One vector is turned by the same rotation once a tick. Each row is the vector after some number of ticks, and that number follows the row.
The counts run from 0 to 621.
[-19.1 -10.2   4.7 -44.8 -20.2   7.3  -0.6 -10.0  13.1  -6.2   7.7  -8.0
   9.1  15.0  -7.1 -28.1   7.6 -29.5  14.9   0.2 -32.6 -34.1   1.7  -2.3
  18.1   4.4 -12.3 -29.2  10.2  -1.6  -3.9  -1.9 -14.3  17.0 -11.7   7.6
   3.8 -22.0  11.9]	239
[  1.1 -15.3   8.8 -25.0 -18.0  53.2  -1.6 -19.7  27.3   0.1  -0.9  -3.7
   5.7  19.6  -7.3  -1.1   1.2   5.4  -4.4  25.8   9.6   2.0 -35.6  11.6
 -14.6  -2.4 -13.2 -14.5   1.1  11.2  -8.7  -9.3   1.2   1.5  26.1  -8.3
  -8.0   1.2 -21.9]	132
[-10.3 -22.7  11.0  16.8   1.2  -5.5 -38.8 -22.1  -6.5 -25.5 -13.1 -12.0
 -20.1  -7.9  -3.9 -11.8   2.7   3.4  32.3  -1.7  -6.6 -18.9 -21.3  10.0
   8.9  -3.8 -16.2 -23.0 -19.6  -9.2  14.9   1.6  31.0  -6.4 -31.5  12.9
  -4.4  29.1  -1.5]	80
[-28.6 -17.3  28.6   0.1   2.8  14.8 -34.1   1.3  22.7  -9.9 -14.5 -12.9
   0.2 -26.0  -2.4 -16.3  -6.3   2.6   4.3  -8.1  28.6 -24.3   7.5  11.7
  -3.9  -2.7 -32.7 -13.3  17.4  -8.6  18.8 -16.2 -11.6  14.0  -5.5  17.2
  -5.9  18.6  -1.7]	487
[ -2.5  -8.2  10.3 -27.8  -0.1  -9.4 -24.2 -25.5  -1.2 -25.7   6.5 -26.6
 -16.6  14.1  13.6  14.6  15.3  -5.7   6.5  27.8  -6.0 -15.9 -14.9  17.1
 -10.8 -10.4  -5.2 -30.2  23.7  21.3   2.5 -24.1   8.9   8.8 -17.9   0.5
  -1.9   7.3  -7.9]	65
[-14.8 -17.1  -4.7   7.7   3.3  -1.9 -14.0  -7.3  22.6 -25.6 -30.1 -20.1
 -13.3  -4.4 -12.3  13.8  21.1  13.5  16.1  17.4  23.8 -13.1  -9.3   0.9
 -11.9   3.6 -27.9 -15.2   8.3   9.2   5.0 -41.4 -16.1 -10.4   7.8  16.1
 -22.5   6.4   8.2]	384
[-12.3  -6.5  12.7  -6.3  21.1  15.9 -20.7 -22.1   2.3  -7.8 -37.7  -1.6
  -9.1 -29.0  -4.6  -1.6  -2.9   5.2  -0.9  -8.4  32.5 -26.7  31.8  17.5
  -6.5  -1.3  -9.0 -13.2   9.6  12.5  -4.0 -21.6 -13.9   3.6  -7.7  13.7
  -0.4  13.9 -34.1]	589
[  2.0  -5.7  11.1   6.8   1.2  11.3 -31.7  -4.6  11.4 -33.0   0.3 -19.7
 -27.5 -14.7   2.8   7.8 -24.7   1.3  -5.0  18.4  14.1   6.9 -43.3  20.0
  16.3  -4.4 -20.4  -3.7  10.7   4.5  16.9   0.2  -8.4   1.5 -23.8   2.4
  19.6  24.7  -2.5]	174
[-24.8 -28.3  13.6 -27.0  -3.8   6.9 -29.8  -9.6   2.3 -37.6   7.9  13.3
  -0.6  -2.8  -8.9   2.4  14.6  10.7 -11.1  18.5  -5.5  -9.1   4.4   7.5
  -1.6 -30.7 -13.3   2.0  14.3  12.0   2.5 -20.5  26.1  -5.6  -0.5  -6.9
  22.3 -16.9 -44.2]	222
[  1.4  -4.2  17.8  -5.7   1.7  47.4 -27.3 -10.9  -3.5   4.4 -11.0  23.0
   5.0  11.4 -36.6 -10.6  -6.8  10.6   4.2  10.6  -0.6 -14.9  -0.5  20.8
  -5.9  15.0  -2.9 -13.3   2.1 -24.5  -6.4   9.7  -3.1  -8.0  -6.0 -13.4
   8.7   4.9 -47.5]	604
[-24.6 -18.4  17.4 -31.6   4.6   9.7  -6.4 -24.1  18.4 -18.1 -11.2   8.6
  -3.8 -19.0  -9.2 -17.1   5.4   0.2 -25.3  -3.2  32.5 -13.4  17.3  -5.4
  -3.0 -10.7 -29.3   3.1   5.4  28.2   0.3 -18.8  -9.1   3.6  -5.4 -23.2
   5.6  -8.7 -31.6]	317
[-20.7   4.7 -14.3   6.5   3.4  17.2   1.0   8.8  39.3 -19.7 -25.8  -0.9
  -4.2  -5.2 -26.4 -10.0  -1.5   0.8   0.9   8.0  12.2 -20.7   1.0   2.9
  27.8  17.4 -13.4  -3.7  16.3 -13.0  -0.6  17.3 -17.3 -28.7   5.8   7.2
  15.6 -28.7 -11.3]	300
[  2.3 -11.2   4.2 -15.9 -24.0  30.0 -14.1 -11.2  -5.9  -9.0  -6.5  -0.2
 -18.6   5.0 -11.9 -17.1  -3.5 -28.9 -13.4  -6.1 -16.9   1.4 -11.3  17.5
   1.4   2.6 -14.7 -13.3 -12.8  -7.1  11.6  11.6  39.7  12.7 -42.7   5.2
   9.0   8.6 -25.9]	149
[ -1.3  -4.5  -9.1  26.1   0.5   7.1  -2.3 -12.1  16.8 -35.1 -27.4 -22.4
 -15.6   8.4 -17.5 -10.6  20.1   7.5   7.4  26.5   7.4 -16.0  -1.6   7.6
 -12.0  25.5   2.4 -39.4   5.7   9.7 -24.8  13.4   2.6 -29.4 -18.2   2.9
  -9.3  16.0 -20.9]	477
[ -3.6   0.7 -20.8   3.0   7.7  -4.2 -12.2 -18.0  23.2 -31.2 -19.5 -22.0
 -38.2 -18.9   8.4  15.7  -6.5  -6.2 -10.0  24.5  14.4   1.2 -23.3   3.5
  16.7   5.0 -22.3 -11.3   1.7  22.4  13.5 -14.1  -6.7  -6.7 -36.4   0.3
  -1.3   1.5   3.8]	72
[ 26.2   6.0  -0.5 -50.3  -1.4   7.8  -4.8 -19.1  36.1   8.5 -34.8 -11.4
 -12.0  -5.9 -13.7   9.8  -9.9 -26.5  -9.6   0.2   4.6  -4.3  -0.9   4.8
  13.7  19.0  -2.7   0.3   2.3   8.5   4.1 -15.7   0.3  10.7 -28.3  -5.6
   6.5 -17.5 -17.6]	543
[  0.7 -15.1  15.5  -5.5  15.3  -6.5 -23.0  -6.5  33.8 -28.2 -24.4 -28.0
 -26.4 -16.1  -8.5  26.1  -9.5   2.9 -15.9   7.0  34.1   3.0 -14.1   4.9
   1.1  -5.3 -13.8   6.2   2.9  13.9   9.0  -3.7   3.4  -9.4 -23.2 -12.2
   8.3  12.8 -25.4]	473
[  4.5 -19.9   9.7 -12.1 -25.0 -10.4  -0.6 -16.5   7.7 -37.4  -6.8  -6.9
 -18.4  -1.6  -8.0 -29.2  15.3  -3.8   2.1   4.3 -17.2   6.9 -26.7  10.6
  10.1 -26.3  14.3 -23.8   1.3  31.7   1.4   5.6  22.6   9.1  -3.9  28.3
  13.1  15.5 -13.6]	350
[ -1.3 -14.4   0.6   4.0  -5.5   7.9   2.2  -4.1  19.0 -13.9 -18.9 -27.7
  -4.0  16.1 -26.9  24.6   8.9   6.8  32.5  28.9  -6.7  -5.4 -13.3  -5.6
 -14.1  14.6  -4.0 -30.4  12.9  -7.5  -7.9 -21.1 -19.0 -28.5   1.9   7.5
 -12.8   6.0  -4.3]	382
[-20.8   0.3  -1.8   3.9  -2.7  39.5  -8.4  -7.6  11.2 -22.7 -18.5  10.4
  -7.7   1.5  -6.0 -37.5   0.3  17.5   3.9  18.3   4.3 -27.5   3.5  12.4
  23.8  -1.9   2.8 -29.5   9.4  -1.6 -20.9  29.5 -17.6 -20.5  17.7   0.5
   9.6  -7.6 -25.6]	504
[  0.6  -6.8   9.6 -21.9  -6.1  22.1  -9.9 -14.4  23.2  -7.1 -32.1 -31.1
 -22.4   3.1  -4.0 -10.7   7.7 -25.9   3.3 -12.2   5.3   2.3  22.8  25.4
 -12.5   2.0  -5.5 -20.8  -2.5 -11.9  24.3   5.5  13.2  12.1  -6.0  33.6
   0.0  26.5  -1.3]	461
[ 12.7   5.4  -3.1 -28.3   5.0  61.6  -5.7 -13.1  12.7   0.0  -5.5  11.6
   2.2   3.1 -14.4  15.0  -9.0  -9.2 -18.1  16.4  -7.4 -14.6  -2.9  23.6
   4.7   9.6 -18.3  -6.6  21.9  16.7 -23.3  -5.9 -23.1   3.7   2.9  -4.6
  18.9 -13.8 -27.6]	517
[ 13.7  -8.3  10.9 -17.7 -13.9   5.6 -21.8  -6.5  -2.5 -14.0 -15.6   1.7
  -7.4  10.6 -48.8  -6.5  -2.2 -13.9  12.1  -7.4 -34.4  -1.5 -34.8  16.9
  21.9   2.9 -11.5  -7.6 -13.0 -19.9   2.0  -8.7  13.7   9.8 -31.0  22.9
   9.2   7.2   7.2]	353
[-19.4 -12.6  12.6  -5.8 -14.1  10.4  -0.5   0.7  17.6 -25.3  -6.4 -30.7
 -11.9  10.6 -17.1   6.8  -7.8  -5.9  31.1  19.0 -13.8  -9.3 -10.0  -6.5
   6.3  -1.0 -11.3 -26.6  16.7 -12.9   0.0  -5.0 -41.3 -15.0   6.6  16.6
  -5.5  20.0  17.8]	84
[ -7.9 -10.1   2.9   1.8  18.3  13.7  11.9 -20.0   5.5 -31.6  -5.2   2.6
  11.6 -13.6 -27.1 -17.6   6.6  -8.4  16.0  -0.1  -3.3 -38.0  26.0   1.4
   9.9  20.8 -11.6 -27.6  13.0  23.9 -28.0  15.5 -17.3 -20.4   2.0  12.5
  21.8   9.2 -21.5]	592
[-30.3 -11.8  12.0  -7.0  -2.1  10.8 -22.7 -18.3   2.6 -23.8  14.5   5.5
  10.9  15.9 -17.9 -32.5  22.1   9.6  26.8  17.1  -0.5 -40.9 -12.8   6.7
  -5.5  -1.3 -24.4 -26.2  16.6 -12.7  -9.1   2.6  -7.9 -12.3  23.3  -2.6
   3.9  -7.6  -9.4]	308
[ -3.8 -11.5   6.0 -18.8   8.3   6.3 -15.8 -14.7  10.3 -13.1  -3.2   6.9
  15.9  -1.2 -32.0  11.0  11.5  20.5  21.0  17.5   8.6 -36.9 -18.2  -0.3
   3.2  -1.2 -32.7  -5.7  11.6  14.7 -10.8 -38.6 -30.3  -3.1  28.2   5.3
  -2.3 -10.5 -11.5]	112
[-21.9 -24.7  18.2  15.4 -18.0  40.9 -12.9  -2.3  20.7 -15.5 -17.3   2.9
   3.6 -17.3  -2.4 -19.8 -13.8   6.7   3.0  -6.5  16.3  -8.3   6.4   9.3
 -14.9   3.7 -12.5 -16.4 -15.6  -2.5  16.7  -1.3  25.4 -15.5   0.8  16.1
  -7.3  17.1 -36.8]	304
[-17.2 -12.4   7.3 -10.3  -0.1  -0.8   4.9  17.2  28.2 -30.5 -16.4   1.0
   5.2 -12.9 -30.2  12.0   0.8   7.8   6.1   9.1  -8.0 -23.2   6.3 -10.4
  18.3   8.0  -4.9 -12.5  20.7  14.0 -34.4 -10.6 -40.0 -29.4  -4.2  -2.0
   7.1 -23.2 -21.2]	497
[  0.8  -5.9   8.4  -9.8 -23.2  -4.8   1.3  13.2  17.5 -20.2 -25.0 -18.2
 -15.3 -16.0 -29.7 -12.0 -12.2 -35.2   4.7 -14.1 -21.1  -8.3   6.0  -5.9
  20.3  13.6  -4.8 -15.8  12.6  -7.1   6.8   0.3 -12.5   7.0 -44.3  15.5
   6.1  14.2  10.7]	170
[  4.1  -9.0  11.2 -20.2 -25.0  45.8   8.9  -7.9  33.5  -4.5 -14.4  -8.4
   1.7  24.5 -22.8 -28.2  11.6  -9.6  -4.6   2.8   2.3  -0.6 -25.1  15.4
   7.9  -0.2  -3.5 -16.9   2.1   1.5  -8.2  14.6  -1.4  14.0  20.3  18.4
   4.4  -0.6  -7.6]	531
[ -8.1 -13.9  12.8 -37.6   0.3  40.7   1.0 -13.0   8.9   1.4  -8.3  23.8
  -0.6  -9.4 -34.5   4.3 -17.2  -9.7 -19.7 -11.1   2.0  -0.9  14.7   1.7
   1.5  -9.3 -34.2  12.3   3.1   1.2   3.0 -17.6 -26.9  13.5  -0.6   2.8
  16.1   7.4 -24.3]	515
[-12.8 -14.3   8.0  -2.5 -21.1  16.4   0.4  24.3  36.3 -26.3   0.1   5.5
   6.4 -15.3 -27.3 -17.7 -11.0   5.2   6.5  16.0  -0.3 -15.4 -15.3   1.2
  22.6   2.0  -6.9 -11.8  31.5   5.6  -3.5   2.5 -35.3  -9.0  12.5  19.1
  20.2 -12.8 -17.9]	599
[-20.1 -15.0  15.1 -34.5 -16.3  16.5 -15.2 -13.8   0.8 -12.6  10.6  21.5
  -1.6 -19.3 -22.3 -16.7 -10.2   1.1   2.4  11.8   3.1 -19.0  -3.5 -11.5
   2.7 -15.4 -34.8  -1.6   6.1  15.4  16.9 -38.8 -38.8  13.7  20.9   3.0
   0.1   1.5 -11.5]	513
[  5.5   5.2  -2.8 -29.2   9.5  41.2  -5.1 -26.5  11.4  -9.7  -0.6   7.5
  -1.4   7.7  -1.8   6.0   0.7   4.7 -20.3  34.8   1.5 -15.2  -5.4  25.6
  -0.1   9.6  -2.6 -19.1  24.8  29.0 -26.7  -5.8 -14.1   3.0   9.1  -7.3
  15.3 -19.4 -38.4]	518
[-22.3 -12.0   4.0   7.0   8.6  31.2   1.3  -4.9   5.8 -15.4 -30.7  -6.1
  10.4  -0.4 -20.3 -10.9  14.5   7.6  20.6 -18.7 -10.0 -29.6  21.6  19.2
   8.6   8.9 -11.1 -25.7  -3.3  -7.3 -32.3   6.2  -4.6 -17.4   4.1  22.1
  -5.6  -1.5 -17.3]	8
